A single turn carries every row of the set below to another of its rows. Some are shown first; where does it send the rows asked next?
k551: [  6 -38   4   5  36  -9 -33  14 -21   4 -10  29]
k940: [-23  -2 -20 -10  20 -14  -2  26 -37 -28   1  15]
k874: [-32 -11 -25 -11  28   9 -14  37  17   1  -1 -43]
k573: [-29 -29 -27  40 -13 -29  -4  -9  13  -9  34   4]
k684: [ 26 -22 -20   8  22  38  -5   9  21  16  -1 -50]
k388: [  7 -33 -36  25   3  28   6   1  18  -4  50   7]
k322: [-18   6  -2  -6  11  33 -18 -34  10   1 -34 -18]
k735: [ -6  12  28  27 -11  -9  -1  32 -24   7  29  -1]
k217: [ 50  -9  17  -9  -9  -4  -6  -1 -13 -22 -17   2]
k253: [-39 -27  -3   6  -2  -9 -11   0  15  36 -36 -21]
k270: [ 16  -2   4  -4   6 -43  24   0  10  -9  21  21]
k836: [-27 -40  -3  30  26  18  25  34  29  26 -11 -24]
k982: [ 16  -9 -16   9   5  30   5   3  12 -62 -36  -6]
k978: [ 32   0 -31  39  21  -6  27   4  43  11 -23 -14]
k374: [ -2  -3 -19  43  27 -15 -12 -17  33 -50 -12 -10]
k930: [ 18 -20 -17   7   3   5 -29  34  -1 -42 -39  13]
k795: [ -6   5 -28  26  20   2   7   8 -31 -21  37  21]
k805: [ 23   3 -35 -30   8 -10  18 -11   7   9 -23  -8]
k572: [  2 -21  22  17 -34  -7 -25  33  22   4  28   2]
k907: [-11  -3 -39  -3  13   0  16   8  30 -11 -39  32]
k112: [-10 -55  33  48  16   1   5  14  13  20  -5 -11]
k947: [-45   7  17  39 -12  11  24 -20 -10 -16  14  -9]
k934: [-19 -46  43   7   1  24  18   1   9 -33  -2 -14]
k841: [-12  -5   2  32  18  33  24  -6  17  16 -57  -2]
k565: [-35 -54  10  23 -24   0  -8 -26   1  -7  17   3]
k578: [ 21  -9 -11  12 -36 -23  13  26  20 -34  -5  22]
k429: [ 26  -7  -8   4  25   2   3 -18  28 -22 -12 -54]
k770: [-12  15  22  48   8  47  -3  17  17   9  11 -19]
k804: [ -6   2 -27  12 -32  27  -8  45 -14 -11  18  15]
k650: [-27  -3  -5  40 -31  28 -27 -14  12  21   5 -27]

k253 goes to k804
k112 goes to k940
k551 goes to k874
Now find these:
k270 goes to k322
k930 goes to k836
k841 goes to k735

A single turn carries every row of the set below to another of its rows. Some are shown first; where does it send the rows asked next?
k234: [-27  -6 -11   0   9  -3 -21   3  14 -18 -33  -2 -14  40  15 -38  23  25
  14  11  23  -8]
k401: [ 13 -41  36   0 -36  20 -29  38  21  10  -9  -9 -11 -31   3  17   4 -13
  16  -5  15  -2]
k35: [ -9   2 -36  21  36   7 -27   5  16 -24  -4 -14 -24  38  25 -27  32  13
   1  12   8   7]
k928: [ 12  34 -39  19  24   2  39 -13   4 -21  24   0  35   5 -14  29   1  26
  -4 -16 -29 -29]
k344: [  7  12  26  30   7  17   2  22 -38  44  21  17  -9 -37 -22  22 -23 -32
  -1 -11  -8  17]
k286: [ -3  40 -52  22  19  10   5 -14  21 -18  42   8  31  13 -14  13  -2  26
  -9  -6 -32 -22]
k183: [ -4   3 -29  21  28   8  12  11  16 -11 -42  18 -27  33  12 -30  43  -8
  -2  13  10  -1]
k272: [ 12 -37  35  11 -34  14 -35  40  23  27  -6   6  12 -31   3  -3   5 -25
  23  -1   3  -3]
k902: [ 17  13  36   3   5  18  10  14 -33  27  11  16 -12 -40 -32  36 -20 -36
   2 -14  -5  11]
k593: [  8 -14 -23   2  32   7  -4   3   8 -27 -23 -35 -15  33  29 -28  32  18
  17   6   9   3]
k461: [ 10 -21  41   1  -1  18 -14  14 -16  -9  -2  14 -14 -42 -20 -16 -21 -28
  13 -26  20  19]
k544: [  7  25 -33  14  57  27  -1  -3   2 -31  29  12 -25  31 -12  -6  -4  15
 -19   7  -8  -7]
k597: [ 16  30 -36 -16  36  44  35   5   5  -3   9  13 -24  31 -22 -15  -3   1
  -3  13 -19  -5]
k523: [  1   8  16  17 -42   6  -9  32   3  43   5 -12   3 -42  -8  58  10 -12
   9   2  -7  -3]
k164: [-33   7 -29  16 -31 -14  -7   3  36  -1  -5   3  37  28   9  10  16  42
  13  -1  -8 -36]
k765: [  7 -18  38  13   5  18 -26  23 -22  20  -3  11 -13 -32 -11 -26 -14 -39
  19 -14  10  28]
k208: [  1  10 -38  14  -7 -13   6  -2  32 -14 -11 -28  41  12  24   8  42  28
  22   3 -17 -20]
k115: [ 11 -21  46   2   4  10 -14  18 -24  10 -13  12 -24 -31  -8   0  -3 -42
  14 -19  19  20]
k823: [  7 -33  37   3 -41   0 -22  24   9  22 -12  -2   8 -32  10  13  13 -27
  27 -18   7   6]
k178: [ -3  30  23  20  -6   4   4   6 -37  24  10  11  -1 -52 -32  25 -17 -26
   7 -19  -4  18]
k564: [  9   0  26   3 -40   7   0  20   0  40  17   2  21 -41 -12  52  -4 -22
  16 -14 -17  -8]
k994: [-24  42 -27   8   6   9  26  -7  -3   5  31  19  16  23 -26  31 -21  38
 -13  -7 -19 -31]
k498: [-17  18 -50  28  -7 -10 -24  -2  36 -14  10 -15  32  22  22  -8  31  25
  14   1 -14 -10]
k505: [ 10  -5  21  29 -31  12  -7  37   4  51  17  15  16 -37  -8  46   0 -18
   5  -2 -17 -11]
k59: [ 17  11 -24   5  62  24  30  -8 -16 -37  10  -6 -20  28  -5  -4  -2  17
  -9 -13  -3  -2]
k216: [-18  26 -14  -2  47  20   9  -5 -23 -15   4  13 -37  38 -20 -19 -17  21
  -9   6  11  -4]
k518: [ -3  18 -54   3 -11  24  37  -8  17   6  37   8  25  25  -3   6 -14  23
   2 -27 -35  -9]
k738: [-21  -9 -46  40 -18 -13  16  -3  33  -2 -14  11  22  25  32  -6  33  15
   7 -29  -9  -7]

k344 goes to k505
k902 goes to k564
k994 goes to k164
Now find these:
k208 goes to k593
k183 goes to k597
k523 goes to k401
k544 goes to k286

